R: 4 groups of rows, each row roughly a mix of its group's hidden directions; some rows fit no group:
R (166 x 11):
-19,50,79,55,174,314,70,482,-18,-149,358
-42,83,384,105,197,143,31,-41,215,-445,234
105,41,8,97,313,25,56,174,36,-289,538
236,-59,-310,-188,96,-216,233,-337,-95,-174,273
-379,-123,45,-178,214,125,-122,464,190,-12,90
120,239,-144,-24,361,-22,5,230,-202,-263,377
137,172,101,-309,130,157,197,-108,292,-353,-271
251,-199,527,-181,-10,-192,-8,-104,-177,-190,2
219,59,-281,232,77,-238,389,-29,264,184,162
-232,-121,-1,-396,-427,61,-96,30,159,-86,-273
-138,39,146,34,210,320,56,352,110,-90,438
-83,17,-506,81,44,-225,-7,-257,-206,179,-256
238,41,-311,3,284,76,50,-117,505,-50,-118
90,241,157,93,449,133,-17,215,-50,-307,257
55,-246,-392,-402,-76,105,94,199,77,266,87
204,109,-264,27,231,80,209,315,-210,39,396
99,155,-98,-541,118,-139,105,-327,133,-19,-153
403,53,48,410,-132,-122,299,-182,-25,127,-149
-223,14,-258,-299,-92,-12,-266,273,-323,222,-125
57,-234,458,-258,-289,-92,-119,-173,-226,-11,81
111,99,-73,45,-29,-320,93,-564,9,118,-235
-208,78,-165,-66,-44,393,124,430,-26,63,294
307,54,-53,281,272,-424,89,-72,-239,-106,-119
63,15,-117,-103,-204,-196,-34,-423,91,-1,-481
98,102,-374,35,192,-298,46,-385,-282,108,27
102,-3,-422,-9,-18,157,103,403,-338,28,164
329,-38,388,409,121,25,198,195,60,-29,62
3,-84,-72,-40,-75,-251,-9,308,-269,168,-501
106,161,50,174,89,-308,-149,-137,-410,-115,365
-149,-71,-260,67,-104,-304,-198,74,-182,215,-450
-153,-136,-120,-131,-120,331,32,476,65,124,290
309,30,-71,259,268,-22,384,-35,169,-62,327
-310,-28,235,-147,-223,29,-276,29,49,21,-474
51,-26,-74,-24,-272,-173,-52,-449,22,178,-423
-309,71,-194,-179,-214,259,-360,-178,-288,-31,4
-135,36,80,67,66,314,-93,593,-120,-7,142
-131,-7,264,-126,112,376,-45,346,120,-181,322
250,199,-335,139,218,-70,198,173,-315,55,268
-382,-119,-35,-206,-38,41,-232,-260,306,-99,-310
-3,256,-219,346,51,125,91,-203,353,-178,-267
203,-57,75,-101,-247,-169,162,-342,142,337,-320
64,66,-403,-14,-88,-28,162,140,-77,425,-341
128,68,-304,239,-72,-345,-99,-364,-223,102,-178
-52,17,-263,38,-123,284,242,452,-23,302,66
-120,-296,-252,-311,83,-57,-85,188,11,14,462
-104,111,423,309,105,23,-108,-103,32,-395,202
-111,-45,-142,50,-201,126,10,-412,240,60,-452
22,-151,406,-274,125,-103,-39,125,-75,-355,301
-201,172,164,228,97,-375,-202,-323,-23,-141,-252
289,25,-148,54,99,-104,253,203,-152,-108,509
-132,-45,-174,241,-165,-384,-179,-389,-84,67,-227
66,-52,-38,135,-319,428,164,307,295,-32,87
155,104,120,62,99,303,225,515,-37,219,-91
9,-111,-74,-401,-64,370,229,391,50,25,29
-207,-61,376,163,-402,154,-178,-228,131,-109,-126
-46,134,224,140,-213,-92,-90,-358,139,-216,-427
55,-124,-142,93,-190,-275,-111,-454,67,158,-349
-451,-101,-88,-149,-220,190,-171,-144,357,-145,42
331,122,241,352,224,-27,-26,-190,-12,-303,-206
-429,-76,64,-188,77,318,-137,-134,358,-161,49
169,-33,231,126,294,183,136,447,-20,-12,301
-230,-103,215,-517,-17,156,-50,71,-63,106,-323
72,122,78,65,264,245,126,436,-65,-181,354
233,-13,-85,500,-126,160,-21,34,16,36,-415
367,-120,362,22,-112,35,254,-246,273,-115,149
226,17,174,44,165,301,265,318,-194,42,342
103,153,-86,29,-13,-267,45,-533,-139,-150,-296
278,-14,-12,-202,-4,-373,318,-324,151,192,-71
29,220,-38,-125,278,262,101,412,-70,-117,343
-151,223,412,338,45,-51,-110,-111,-14,-377,-35
-122,76,-369,18,-326,-255,-91,-312,-170,129,-221
230,104,187,215,336,116,230,51,-101,-301,318
217,-129,124,-36,167,187,132,503,-53,288,173
28,-200,-337,-412,-144,-260,-49,-229,-12,131,-210
-226,-43,230,59,-10,289,24,382,-43,-189,390
-146,-206,111,40,-14,399,-77,319,89,-163,386
43,-203,317,28,44,180,-66,485,80,192,260
84,5,-336,69,50,-315,-71,176,-403,277,166
399,-109,-33,469,27,-98,68,-152,37,18,-311
370,-280,172,-206,-118,108,101,147,272,179,-280
-80,41,-74,218,-239,233,-44,-286,479,-175,-110
-182,-68,239,-149,-338,72,-200,-152,-110,123,-449
163,112,345,313,92,262,160,-68,82,-337,213
300,56,186,307,237,-33,368,163,144,-83,243
176,185,185,197,185,-281,3,-15,-299,235,-365
-170,-40,406,-243,-26,341,-226,217,121,-65,-202
464,29,-177,185,-274,-121,66,-320,195,5,-113
321,6,-418,167,80,-115,295,92,-141,280,96
154,3,-374,36,180,-300,148,-448,84,-63,84
26,-227,85,-52,62,113,-77,442,-41,372,330
26,-64,170,-186,-235,26,-169,-420,158,-20,-417
88,-78,-267,-302,-7,281,207,410,-174,-26,176
-130,38,338,20,-329,-3,-185,76,43,197,-455
38,-210,-299,3,-90,-200,-40,331,-212,435,16
359,33,-145,261,-179,314,29,-326,232,-1,-135
-301,-227,-381,-30,-310,21,-126,93,60,249,232
-354,21,69,-79,302,166,-34,496,-110,82,87
-15,43,-113,61,104,-356,-90,-516,-33,-311,-22
66,-7,-448,-34,356,20,261,58,160,-99,297
-264,59,-125,72,-158,-61,-271,-422,-31,-59,-387
250,-39,-65,80,167,7,345,513,-163,120,56
-86,291,32,387,85,-280,-165,-247,-310,-123,-36
-369,-23,-13,155,-72,86,-350,-386,41,-282,-45
59,46,-479,116,68,-195,301,118,-35,354,-82
229,113,-75,444,231,-320,149,-20,-218,-11,-188
-16,-108,42,-472,-95,405,-5,255,57,-1,-224
53,60,-79,206,68,-323,239,158,-322,103,410
411,-4,196,209,223,-257,282,-274,3,-71,-43
-4,-40,283,191,-182,-13,-101,-373,74,-368,295
203,98,-6,153,108,-68,322,-292,33,-103,487
-340,11,105,-107,-215,346,132,256,50,29,372
-39,109,-100,82,93,-461,-179,-376,-217,-230,64
234,-12,265,161,123,295,150,449,196,108,-41
-4,-76,244,-253,169,218,80,399,183,-191,296
-145,-71,-68,504,-330,-102,7,-121,142,-279,109
-122,-280,179,-68,-366,270,44,-30,298,259,-181
232,88,103,-49,297,84,163,261,-95,-270,427
-315,-206,-306,-267,9,-176,-242,249,16,179,196
-312,-69,-170,-480,6,47,-370,26,-87,-133,45
-223,-28,67,212,155,303,-82,101,37,-255,479
-136,-81,-171,-51,11,343,48,465,199,96,294
-380,84,119,-367,129,-18,-342,129,-152,-83,219
-47,-144,74,-23,-198,-163,-61,-486,267,75,-341
-497,-102,68,-106,-240,182,-198,-154,261,136,122
-80,-70,-513,-61,-76,-20,-54,181,-220,375,-140
176,-248,314,-70,-18,301,89,267,93,-36,390
73,85,-161,86,147,-40,41,165,-375,531,91
-200,48,-264,13,200,96,-14,554,44,205,126
-138,-70,-49,-363,211,349,116,420,89,-29,70
-342,-204,-229,-296,166,60,-74,287,188,241,133
-93,1,43,-20,-281,-286,-133,-396,-118,-13,-411
61,51,58,45,142,252,112,510,-136,-66,370
21,86,-468,465,133,-22,-7,44,-40,-89,235
161,-82,246,-315,77,118,282,23,366,-168,273
-344,-266,250,211,-125,129,-243,310,36,113,177
-510,-49,161,55,-7,96,-429,77,-25,-194,14
-91,-154,173,-11,-222,-86,112,291,-152,207,-497
-300,-55,-99,-256,-387,275,-42,163,70,267,-174
-124,-81,367,-363,-248,181,-89,-288,203,-114,-22
-389,43,-171,327,-81,-162,-138,-151,-45,-375,148
-265,37,-228,128,-60,316,-103,450,-28,24,265
71,-91,390,165,276,39,-32,339,72,-195,316
80,170,-302,-214,-240,299,-36,-60,-417,161,66
72,9,-408,462,-75,10,41,-132,90,293,-159
12,-59,-292,-383,203,7,349,274,-137,133,137
264,158,132,125,398,83,177,400,-135,-157,48
-94,28,450,49,-249,170,-64,115,259,-246,-281
214,80,-240,274,181,-343,245,-114,30,11,346
-25,30,-216,62,-124,-401,-184,-270,-214,33,-383
11,99,384,144,-21,-228,-421,-159,-273,-35,-141
106,1,-67,-168,336,105,230,363,90,-101,397
-104,11,-69,-9,179,436,-53,498,183,-63,50
-226,94,-340,-129,-211,-200,-140,-197,-115,258,-338
-139,14,409,76,-20,-52,-17,-397,354,-140,-176
137,92,44,77,347,-184,157,304,-92,-22,462
335,145,76,302,238,-328,28,-167,301,4,125
132,-34,-35,-132,-109,-275,-40,-337,-18,153,-515
113,-159,516,-60,-165,195,-24,354,76,128,-86
310,80,-228,-269,101,24,355,284,-44,286,24
239,100,300,326,334,76,156,50,-30,-256,234
-250,42,-56,251,-271,89,-312,-358,-163,-79,-242
-36,-282,114,-146,65,264,150,386,356,53,198
-127,-103,91,-99,-313,-190,-161,-494,60,20,-275
280,163,-380,384,-64,-94,192,-261,-100,34,51
-254,-58,38,-223,-55,102,-377,-120,-398,-106,-265
279,-126,-35,-126,-59,185,148,299,35,481,-190

one row of each group, then the others: which group is each in?
88,31,40,312,-11,121,211,310,179,-102,473	<65>
478,-32,186,-32,119,-92,209,-90,-326,263,-116	<121>
121,79,22,-45,-143,-141,-24,-530,67,59,-419	<83>
25,123,-110,577,-95,-91,-7,-40,-331,198,-14	<96>

-82,-15,470,-130,-265,98,-70,320,-165,164,-204	<121>
-328,103,-442,290,-178,12,-215,78,-110,163,-96	<83>
186,-256,-34,467,59,-258,204,-37,-9,-1,311	<83>
200,-13,-279,10,137,-19,176,398,-218,222,324	<96>
259,86,-358,217,254,-226,244,57,55,29,311	<65>
-171,107,-2,440,-130,-110,-260,-65,-19,238,-370	<65>
-400,-136,-90,-157,-102,-46,-348,-392,131,-17,-113	<96>
-150,-44,-314,-94,254,146,-19,-21,11,-52,554	<96>
25,-47,0,-115,-203,132,390,342,231,346,-109	<65>
-255,-18,118,-139,252,353,-31,456,143,-59,96	<65>
-27,-266,-150,-303,-430,65,47,-2,100,321,-198	<83>
403,90,-94,197,-17,145,80,475,35,-5,236	<65>
-412,94,49,198,202,-173,-285,321,135,-179,57	<121>
195,-146,-322,191,-172,-304,28,-288,-121,320,-79	<96>
